runs of hidden systems
P, path 1 (11 x 22)
[[  3  -5   3  -4  -6  -2   0 -10 -12   4   7   1  -6  -9  -5  -7   4 -15
    3   9  -9  -2]
 [  5  -1   2   1  -7   4   7 -14  -7 -11  -6  10  -5  -6  -4  -2   4  -9
    4   1  10  -1]
 [-10   1   5   6   7  -4  -1 -16 -11   1   1   1  -4  -4  -2   0  -3  -5
   -1 -11   8   6]
 [ -8   4   7   1  -1  -7  12   1  -5  10   4   0 -11   1  -6  -3   0 -14
    6   0   4   8]
 [ -1   0   2  12   2   2   3   3   2  -5  -9  -1 -11  -9 -14  -1  -7 -11
    9   4   2   1]
 [  1  -5  10  13   0  -6  -2   0  -4  -2 -11  -2   8  -6  -2  -4  -5  -8
    9 -12  -7   4]
 [  1  -4  11   3   2  -2  12   7  -2  -5   5   8  -5   8   0  -4  -3  -4
    6 -15  -8  -5]
 [  1 -18   1   6   4   4   0  -2  -3   3   0   4 -16   1  -5   0  -6   1
    2  -2 -12  -8]
 [  6 -11   1  -3  -7   7   2  -7 -14   5   0   3   4 -10   2  -3   2  -9
    6   2 -15  -5]
 [  8  -1   2  -5  -5   2   4 -14  -9 -14   8  13  -5  -2  -1  -7   7  -5
   -1  -2   0  -6]
 [ -6  -8   0  -1   2   1   1 -23 -11   4  -2   4 -11   1  -1   2   0   0
   -3  -4  12   2]]
D, path 2 (11 x 22)
[[  0   8  -2   1  -3  -6  13  -3  18 -10  -5   9 -15  14   2   4  11  13
    0  -6  -2  11]
 [-12  -7   7 -12  -4   3   4 -12 -19  19  -4  -5  -1   6   0  -3 -12 -10
   10  -5  -3   2]
 [  5   1  -7  12   7  -3 -12  11   1   0  11  -5  -5 -22 -11  -1   5  -7
   -5  15 -12   0]
 [ 11  -7   3  10  -7   1  10  -5   8 -17 -13  16  -6   6   0   1   4   2
    1  -5  21  -2]
 [-19   6  11  -9   5  -1   4 -16  -7   6  11  -1   4   3  13   1  -7  -4
   -7 -17 -14  -7]
 [  1  14 -12   1   0  -2   4  17  -1   7   6  -5 -12  -8 -15   1   9   0
   11  15  -8  20]
 [  7 -27   2  10  -5   4  -6 -11   0  -2 -18   5 -10   5  -7  -1 -12  -3
    2   2  19  -8]
 [ -6   8  15   6   8  -6   2  -6  -2  -3  11   0  16 -17  15   1   8 -11
  -11 -14 -18 -13]
 [  2  20 -13  -5  -3   5  15  19   6 -10  10  11 -18  11 -11   0   4   9
   10   5   4  16]
 [ -7 -28   6  -2  -3  -2  -6 -26  -3  18 -20  -8 -13  14  -2   1 -12   0
    1  -1   3  -3]
 [  3   9   5  11   4  -3  -4  11 -13   3  15  -3  20 -35   3  -3   9 -20
   -2   3 -18  -3]]
X, path 3 (11 x 22)
[[ -8   4  -8  -3   8   8   0  -2  10  -3 -12  -4  -4  16   4  12  -4  25
   -3 -10   7   3]
 [ -6   9   3 -11   8  12  -1   4  -7   6  -7 -19  13 -11  -1   8   0  -5
    6   6 -12 -14]
 [ 19  -7  -7   6  -1  -5  -7  28   2  -2   5  -1   6   0  -9  -7   6   4
    7   9  -5   4]
 [ 13 -16   1  -8  -7   8  10  -7  -9  -4  -8  12   2  17   7   0   5  12
    8 -13   4  -4]
 [ -5  20   0 -17   0   2   5  -8  -6  -5  19   3   9  -4  11   0  12   1
   -7  -2 -16  -4]
 [  6   0 -14  -6 -12 -10  -5  -1   8  12   0  -5 -10  -1  -5  -1  14   3
   -3  26   1  16]
 [  6 -20  -1  -3  -9   8 -13 -21 -14  -2  -3   8   4  -4   0  -7 -12  -7
   -4   6  17 -11]
 [ -4  19   8   7   4 -12   0   3  10 -15  13   6  15  -6  11  -2   6  -6
  -16  -6  20  -1]
 [-13  13 -13  -3   2   6   5   1  11   6 -14  -6 -15  11  -9  11  -5  13
    3   8  24  16]
 [ -8  -8   0  -1  14  17 -21  -6  -9   1 -11 -18  14 -11  -2   7 -20   2
   -1  -2  -4 -20]
 [ 13   8   9  11   4 -11   5  40  11  -6   1  -7  21  -4  -1  -3   9  -7
    7   1   3  -3]]
L, path 4 (11 x 22)
[[ -2  11 -13  -2   0 -11 -12 -16   8   0  -2  -6  -4  -1   0   3  14  15
  -10   8   2  19]
 [ -5   6   9 -13  -3   2   5   3  -4   6   6  -8   3  -5  -3  -2  -3 -22
   -1  18  15 -16]
 [ 10 -12  -4  23   8   0  -9  13   7 -11   2  10   3  -7   2   1  -3   8
   -9  -6  13  -3]
 [ -8   9   2   0 -11  -6  12  -5   8   9 -19  -2   6   7   8   6   4   2
    5  -5  12  19]
 [-10   4  13  -4  11   0  -1  10  12  -2  -2 -15  -3   9  -5   1 -14  -6
    1  -1 -10 -18]
 [ 18 -12 -13   6  -2   6  -3  19   1   3  -7   0   0  -2  -5   2   8  13
    9   7 -11   6]
 [ -5 -10   3  -8 -11   2  -1 -15 -17  11 -10   0   7   7   2  -6 -14  -5
   11  -8  -2   8]
 [  3   5   6  -8   6   0  -4  -4   2 -15  13   2   7   4   8  -4   3   5
   -7 -11 -25 -16]
 [  3  10 -23 -12  -6  11  -1   1  -6  -1  12   8  -9   1  -5   1   5  14
    1  13   1  14]
 [ -7  -6   4  -6   2  -4 -15 -24 -13   8   3  -8   4  -8  -1  -3  -3 -12
  -10  10  15  -6]
 [ 10   7   5   9  -2  -4   5  13   8 -16  14  14  14 -11  11  -2   9  -8
  -12  -1   8 -11]]
R, path 5 (11 x 22)
[[ -4   7  -5  -8  -4  -4  -8 -22  13  -3 -16 -11  -2   4   2   5   7  12
   -3   3 -18   8]
 [  5  -4   6 -18   5  -2  -5   8  -2   6  -2 -18  10  13  -3   0   4   1
   -1  13  15 -17]
 [ 10 -11 -16   7   1  11  -8  12 -13  -3  10  15   2   1  -2  -3  -8  13
    0  -3  15   8]
 [ -7   6  -2   3 -14   5   0 -16  12  -9 -13  10   8   3  15   1 -11   4
   -3 -12  -7   8]
 [ -1  12   0 -10   5   3   4   7  20  -1  -6 -14   1   3   3  11  11   7
   -6  13  -5 -15]
 [ 13  -9 -11  -7   2   0  -8  11 -12   7  -3  -9  -2  10 -14  -3   5  13
   11   8   6  11]
 [ -3 -11   1  -2 -10   7  -6  -1  -8   2   1   9  14   9  10  -8 -24  -1
    1 -12   1  -1]
 [  2   8  -7   0  -7   9   9   4  18  -7   6  14   2  -5  16   8   7   6
  -13   4  -8  -8]
 [  1   1  -9 -11  -2   2  -1 -14   2   6 -15 -12 -12   4  -7   7  13  11
    5  12  -6   8]
 [  1 -13   5 -12   5  -2 -16   0 -11   9   2 -14  16  10   1  -6  -9   1
   -2   1   7 -11]
 [ 10  -1 -11   4  -7   8   0   9  -2 -11  15  22   6  -2   7  -3  -2   5
   -8   2  16   0]]
H, path 6 (11 x 22)
[[  6   1 -11  -5 -13  -3   3  -3  11  -1  -1  13   3  15  14   0   8  18
   -7  -3   4  14]
 [-10   7   0 -16 -10   7  -2  -9  -1   5 -12 -12   1   5  -5  -3 -15  -8
   12   8 -13   1]
 [ 12  -3  -3  -5   6  -2 -13   4   1   2   3 -13  12  -9   1   3  16   4
   -9  15  -2 -13]
 [  7 -10  -3   2 -10  -3  -9   2  -4  -4  -4   8  13  11   4  -8 -10   5
    0  -4  23   9]
 [-19  13   9  -7   3  -5  -3  -6  14  -1  -2 -10   4  10   7   1 -14  -1
   -6  -7  -6  -4]
 [  3  15  -7 -12  -7   7   8   4   5   0   1  -2   6  -8   4   7  15  -1
   -3  19  10  -4]
 [  3  -8  -4   7   0   3  -6  16  -3   9 -16  -9   8   2  -8   1 -10   4
   12   3  13   9]
 [  0  -4  18  -1   2 -15   5   6  11   3  -2  -7  11  11  11  -2   5  -4
   -3 -10  -6 -10]
 [  7  12  -9 -13 -11   6   8  12   8 -12   8  11  -1  11   3  -3   3   8
    2   6  -2   2]
 [ -3  -5  -9  -5  -3   6  -4  -5   1  14 -20 -12  -4   6  -4   6  -3  11
    9   5 -10  10]
 [ 10  -8  11  -9  -4  -7  -7  -1  -7   4   4  -9  18  -4   4  -8   9 -11
   -1   6 -11 -13]]
P, path 7 (11 x 22)
[[ -8  10   1   0  -1  -3  -1 -16  10  -6 -19  -9  -6   2  -4   3   1   4
    6  -4 -14   9]
 [  4   2   7  -7  12  -2   4  12 -17   2  -2 -13   8   7  -9  -1   8   4
   15  -8   5   1]
 [  7 -14   1  12   1  -4  -4  18   3   0  13   9  -4   2  -3  -6  -8  -4
   -6   4  13  -6]
 [ -8  -6  -1  10 -11   7   0  -7  14   6 -10   6   1  -8  14   5 -12  -4
   -7  -1 -14  -3]
 [  1  14   1 -11   2   2   8  -6  -5  -8   1  -4   1   0   0   0  13   4
    9  -8 -26   2]
 [ 14 -14  -3  -9   6  -1  -6   0 -12  -6   3   0  -9  16 -13  -6   4  10
    5   3  13  -4]
 [ -4 -14   0   5  -2   6  -5  -3  -8  16   4   3   9 -11  11   4  -8  -8
  -11   6  15 -10]
 [ -7  19  -2   2 -11  -3  10  -6   9  -4  11  13  -3 -12   9  -1   8  -9
   -7   3 -11   9]
 [ -4   8  -4  -8   3   1  -2 -16   3 -12 -16  -8 -15  12 -15   1  -2   9
   10  -1   3   9]
 [ -1  -5   9   1  15  -5  -3   9 -17  14  -3 -18  14  -4  -5   3   4  -4
    6  -2  15  -2]
 [  4   2   0  16  -8  -7   7  23  10  -3  16  17  -2  -5   2  -7  -4 -11
   -5   3   8   4]]
X, path 8 (11 x 22)
[[-13  14  -5 -12   3  14   6   0  -6   0  11   3  -4   1   1   4  -9   0
   -1   1   2  -5]
 [  3  -1  -7   7   3  -4 -13   1   8   3  -8 -10   5 -10   0   5   8   7
   -6   8  -8   5]
 [  6  -7   5  -5  -8   1   2   6  -7  -1  -6  -1   5   6  -6  -8  -7 -10
   11   4  11  -4]
 [  3   0  -2   3   8   4   1   4   0 -11  10   9   0   3   5   2   3  12
   -7 -11   2  -6]
 [ -5  11  -1  -7  -3  -1   7  -4   0   7  -8  -7   5   0   4   6  10   4
    5   0  -2  10]
 [  2  -4  -7  -8  -3   5 -10   3  -2   2   6  -4  -2   1  -5  -4  -9  -1
    0  13  -7  -5]
 [ 12 -10   3   7  -2  -4  -1  -1   0  -4  -3   4   6  -6   3   0  10  -1
   -4   1   5  -6]
 [ -2  10  -1  -5  -3   0   6  -1  -5  -6   5   7   2   6   0  -4   0   1
    4  -5  10   8]
 [ -7   2  -5  -5   4   2  -6  -7   6   4   1  -4  -3   3   5   6   0  10
   -9   3  -2  -2]
 [  1   1   0   1  -3   3  -2   2  -2   4  -6  -6   6 -12  -3   1   1 -10
    2  11   2  -3]
 [  7  -4  -2   5   0  -2  -6   8   1 -10   1   4   2   4  -5  -6  -5   3
    2  -1   8   2]]
D, path 9 (11 x 22)
[[ -4   9  -2   5   2   3  -4  -7  -4 -10  -4  -1  -6 -10 -13  -2  -7  -8
    5   3   6   5]
 [ -7   2   8  10  14  -4   2  -5   2  -6  -5  -4  -8  -3  -6   5   1  -2
   -2  -8  11  -5]
 [-11   5   5  11   8   0  11  10   0   6   2   2  -2  -4   3   6  -4  -3
    2 -13   1   3]
 [ -5  -2   0   7  -2   4   7  12  10   4  -5   1 -13   2  -4   3 -11  -3
    7   1 -11   0]
 [  6 -14   7   1  -1   5   8   1  -2   3  -8  -1  -7  -2  -2   2   3  -5
    8  -1 -15 -13]
 [ 10  -8   3   1   1  -1   5   6  -7  -3  15  10  -5  -1   0  -6   8  -2
    1  -4 -14  -7]
 [  5  -6  -2  -4 -12  -7   7  -6   3   2  10  13 -13   8   3  -6   7  -1
   -4   5  -2   5]
 [ -4  -2  -3  -6 -12   0  -1 -23 -10   5   3   6  -3  -7   3  -4   1  -9
   -3   6  -4   5]
 [  0  12  -5   2   1  -4  -9 -13  -8 -13   6   1  -4 -14 -11  -5   5  -6
   -1   7   2   9]
 [ -6   6   3   6   7  -6   0 -13   0  -9  -4   1  -8   0  -7   2   1  -2
   -3  -4  25   5]
 [-20  10   6  11  11  -1   3  -4  -1   7  -2  -4   1  -9   4   8  -9  -4
   -4 -12   6   6]]
L, path 10 (11 x 22)
[[  2   0   0  -9  -5   0  -4  -3  15  -8  -7  -4  -5  13  -2  -2  -4   3
   -1   8  -1  -7]
 [  2   0  -5  -4   7  13  -3   6 -10   3  -6  -8  10  -6  -2   7   1   6
    5   2   3  -6]
 [  3  -4   0   2  -6  -9 -11   5  -2   2   6   1  12   3   3 -10  -7  -2
   -1  -3  -3  10]
 [  2  -3  -1 -11  -8   4   4  -7   7  -3  -3   6  -1  13   8   1   1   7
   -4   1   2  -7]
 [ -9  10  -6  -3   8  10  -6  -1  -3   0   0  -7   7  -9   1   7  -6   4
   -2   1  -2  -3]
 [  9   1  -2  -1  -6 -10 -11   6   3  -4   5  -2   7   1  -4 -10   1  -4
   -1  11   3   6]
 [  2  -8   0  -5  -3   6   5  -3  -2   2  -3   6   2   9   6   3  -1   4
   -3   0  18  -7]
 [-10   8   1   6   6   0  -5   2   6   2  -1  -5  12  -6   9   6  -5   3
   -8  -7  -3   0]
 [  5   7  -3  -4 -10  -4  -2  10  14  -6  -3  -2  -1   7  -5  -5  -1  -1
    3  12   0   5]
 [  1 -11  -1  -4   4   9  -2  -2  -8   5 -11  -6   2   5  -3   5  -4   5
    4   1  13  -9]
 [  0   2   4   5   1  -5  -5   9  -1   3   3  -2  19  -5   9  -2  -2   0
   -1  -9 -11   2]]
R, path 11 (11 x 22)
[[  5   0  -1   7   4 -12  -4   5   4  -1   3   1   6   3   4   0  10  10
   -7  -5  10   9]
 [ -6   5  -2   3  -6   7   2   1   4  -1 -14  -1   1  -2  -4   3 -12  -4
    6   4  12   5]
 [  3   1   1   5   7   0  -7   9   7  -9  -3  -5   5  -1  -1   0  -3   5
    1  -5 -14  -6]
 [  5   7   0  -9  -5   0  12   9  -2  -1   1   2   1   9  -1  -2   7   2
   10   0   0   6]
 [ -6 -10  -2   1  -1   4   1   4   1  14   0   1  -9   6   2   2 -11   3
    1  -1  -7   1]
 [  6  -4   0  -1  -9  -1   0   1  -1   7   2   2  12  -8  10  -1   7  -4
   -3   4 -11  -1]
 [  1   3  -7 -10  -6   6   0  -8  -3  -4   7   4 -10  -1  -5  -2   1  -3
   -1  13  -3  -3]
 [  1 -13   3  -1   6  -3  -5 -16  -5   1  -1  -1  -3   5   2   1   4   7
   -6  -6   1  -6]
 [ -5   8  -2  -2   2   0  -1  -2  -4   2   6   0  11  -5   7   3   3  -1
   -9   2  18   0]
 [  1   1  -7   9   0  -1 -10  -3  10 -11  -5   2  -7  -2  -8   0  -5   3
   -4   5  10   5]
 [  1   2   7   2   6   2  -1  -2   1 -11 -16  -8  10   2  -1   3  -1   3
    7 -11   2  -5]]
H, path 12 (11 x 22)
[[  1  -5 -13   6   2   4 -19   0   8  -8  -3   1  -2   8  -3  -2 -15  17
   -3  -4  -6   8]
 [ -7   2   9 -11  -5  -4   2 -27  -4   4  -7  -5   7   0   9   2   7  -5
   -4  -2  -2  -3]
 [  3  11  -8  -7   1   4 -12  10  -6  -8  16  -2   6  -8  -8  -6  -4  -6
   -3  16   9  -3]
 [ -6 -11  -3  13   3  -2  -5  -4   9   8 -15  -2  -1   2   4   9  -6   9
   -8  -2  22   5]
 [-11  14  17  -5  -1  -1  13   4  -2  -1   2  -2  16  -1   9  -1  -5 -15
    4 -10   0  -8]
 [  5  15 -10   3   2  -2   4  20  16  -8   5   0  -8   0  -8   4  10   7
   -1  13   6   7]
 [ -1 -16   3  -1  -3   7  13   1  -4  17 -23  -4  -6  11   0   8  -2   5
   14  -5   5   2]
 [  5   2  10  -4   0  -9   1  15  -1   3  15  -3  13  -2   7  -8   5  -8
    2  -4 -30  -8]
 [ 18  -7 -16   0 -13   0  -5  -2  13 -16  -2  14 -13  10  -5  -5   7  14
   -2  11   1   8]
 [-10 -10   2 -14   3  11  -6 -23 -17  10 -15 -11   3   9   1   2 -13   7
    9 -12 -13  -2]
 [  5   9   1  -8  -2 -14 -16  -4  -3  -1  26  -4  15 -15   5 -11  14 -12
  -16  16 -10  -4]]

runs to name
path 13 (2 x 22)
[[  5  -4  -7   0   1   8   3   5  -8  -1   2  10   8   5   7   4   2  13
   -2  -7  18   2]
 [ -6  15  -4 -12  -4   8   0  -4   4  -2  -3  -3  15   2  11   5  -1   8
   -2  -2  -3   0]]
 | X
path 14 (2 x 22)
[[  0  -6  15   8  19  -8  -9  -1 -10  -2  -6 -13  15  -2  -1   0  -1   2
    4 -21  -9  -6]
 [  5  10   2  -7  -5 -16   6   0   5 -11  25  14  -5  10   3 -10  13  -2
  -11   2   9   5]]
 | H
path 15 (2 x 22)
[[  2   3  -7   6   7  -2  -6   9   0   6   0 -10  -3 -13  -8   4   8   0
    0  13  -4   4]
 [  8 -18   7   8  -2  -3   2   1  -4   1  -7   5   1   4   0  -2   0  -3
    3  -5  13  -4]]
 | H
path 16 (2 x 22)
[[  5   2   2   7  -9  -7   9  -2   2  -9   9  18  -4   1   6  -8   5  -1
    2 -14 -22  12]
 [ -7   1   4 -10  -7  -9   8 -22   4   6   2   1 -21   9  -1  -2   8  -4
   -2   3 -13   5]]
 | X
path 17 (2 x 22)
[[  0   6  -2   1   9  10  -2   9  -3  -9   2  -2   4  -5  -3   3  -4   4
    2  -5  -5  -7]
 [  2   0  -1   4  -1 -10   3  -3   0   4  -1   1  -2   1   1   1  11   3
   -1  -2   6  13]]
 | H
path 18 (2 x 22)
[[  1   7   4   1   9  -3   1   8   7 -17   8   2  -7   8  -6  -4  -3   3
    1  -9 -10  -6]
 [  2  -4 -11  -4   2   3   4   1  -6  13  -1  -3 -11   2  -5   6  12  11
    3   8   1   9]]
 | L
path 19 (2 x 22)
[[ -4  -2   1   4   0  -9  -1   3   9   9   0  -6 -10   2  -4   0  -2  -5
   -3   9   2   4]
 [  5 -10   4   6  -2   5   6   3   2   1 -11   1  -1  -5   0   4   1  -6
    4   2   0  -9]]
 | L
path 20 (2 x 22)
[[  7  -6   0   6   6  11  -5  -1   4 -14 -11  -1  -1  -9  -4   5   0   3
    0   1  -8 -16]
 [  1  15  -1 -12   7  -3   2  -1  -9  -8   5  -4   6   7  -2  -1  10   9
    5  -8  -2   7]]
 | R
path 21 (2 x 22)
[[ 10   7 -18   0  -7   9  -6  -2  10 -15  -9   7   3  -1   1   5   6  16
   -5  10  15   6]
 [ -3   0  -3  -8   4   8 -12 -10   7  -9 -22 -13   5  15  -3   4 -12  17
    5  -6   2  -2]]
 | R
path 22 (2 x 22)
[[  3  -8  -1   5  -7   5  -5 -14   0  -7 -12   6   5  -2   3   0  -6  -1
   -3   0  15  -2]
 [-13  11   6   0   6  -4   6  -8  -6   5   7   0   5  -5   9   3   4  -3
   -5 -12  -2   4]]
 | P
path 23 (2 x 22)
[[ -8   7   5   9  -4 -15   0   8  14   5   2  -3  -2  -1   1  -5  -5  -9
   -1   1 -11  11]
 [ -2 -13   2   7   0   4   6  -4   4   1  -9   3 -22   4  -9   2  -8  -3
    5   1   0  -4]]
 | X
path 24 (2 x 22)
[[ 13  -9   5  17 -10 -10   4  -3  12  -9 -23   5   3   1   1  -2   9   2
    7  -9  -1  11]
 [-12  10  10 -11   7   7  18   3  -6   1  -8  -7  -4  16  -3   4  -7   1
   16 -16  -5  -2]]
 | L
path 25 (2 x 22)
[[ -1  -8  -2  -2  -9   8  -3   2   5   4  -2   1  -1   0   3  -2 -13  -5
    0   7 -11  -8]
 [  8  -1  -5  -1  -2   7  -7  -8  -5 -13 -10   1   8  -3  -2  -1   0   6
    5  -3  -5   1]]
 | L
path 26 (2 x 22)
[[ -2  -6  -2   7   4   4   1   0   1   4   7   7  -3  -6   7   6   1   2
  -11  -1   3  -7]
 [ -2   6   0   9  -5   2   4  -1  -2  -5  -3   8   2  -8   0  -1  -5  -6
    4  -6   0   9]]
 | H
path 27 (2 x 22)
[[ 11  -4  -4  -6  -6   3   0  11   9  -3  -3  -1   4   5   1   1   5   4
   -2  14  11  -9]
 [ -2   1  -8   6   2   5 -11  -2   5  -2  -2   2  12  -8  10   6  -2  10
  -11  -3   3   0]]
 | P
path 28 (2 x 22)
[[ -8  13  -7  -5   5  14  -9  -1  -3  -1   1  -9  13 -16   2   7  -6   1
   -4   6  -5  -7]
 [  9   5  -4   4   9  -3  -6  10   6 -16 -10  -6   1   8 -11   1   6  14
    7  -4   7   7]]
 | D
path 29 (2 x 22)
[[-10  -3  -8   0   4  13  -7  -4   2   2  -5  -1  -7   4   0   5 -17  11
   -2  -4  -6  -2]
 [  8   2   2  -4  -5  -8  -3   5   8  -1  -2  -3  18   4  11  -1  11   6
   -5   1  -3   0]]
 | R
path 30 (2 x 22)
[[  6  -7   9  -5   2 -10   7   0  -3   4  11   1  -5   6   1  -4  13  -4
   -2   0  -3  -8]
 [  2  -6 -11   1  -6  10  -3   5  -1  -2   8  12  -7   3   1  -3 -11   6
   -1   1  -6   2]]
 | H
path 31 (2 x 22)
[[  1   5  -3  -3  -4   9  -7   5   1  -7  -7  -4   6  -3  -6  -3 -12  -4
    7   7  -1  -4]
 [  8  -2   0  -3   3   1   1   6   2 -11   3   4   0  10   1  -3   2   9
    3  -8  -9  -5]]
 | R
path 32 (2 x 22)
[[ -2 -12  -2   8   2   0   4  -7   0   5  -3   7 -18   5  -2   3  -1   6
    0  -6  -4   5]
 [ -9   2  10   2  -1  -2   2 -11  -5   4   1  -1   4  -9   5  -2  -4 -13
   -1  -8 -13  -3]]
 | X
path 33 (2 x 22)
[[ -6   1  -2  -2   4  -2  -3  -5  -1   7   4  -4  -7  -1  -2   3   1  -1
   -7   9  11   0]
 [  2  -2   4   9  -1  -3   0   5   4   1   0   1   5 -11   3   1   2 -10
   -5   5   5  -6]]
 | L
path 34 (2 x 22)
[[ -3   0   5  -3  11  -3  -1   9  -1   6   3 -12   2   2  -1   3   2   1
   -1   0  -2  -8]
 [  6  -4  -3   1  -9  -3   5   8   5   3   5   9   3   2   7  -2   4   0
   -3   4   6   3]]
 | H
path 35 (2 x 22)
[[ 13   2  -8   1 -17  -3  -7  10  -3  -3 -10   2  22   0  -1  -9  -2  -1
   10   6  15  19]
 [ -6  -6  11 -12   2  -3  -2  -7   1  -1  -4  -4  10  25   9  -2 -11   7
   -4 -13  15 -11]]
 | L
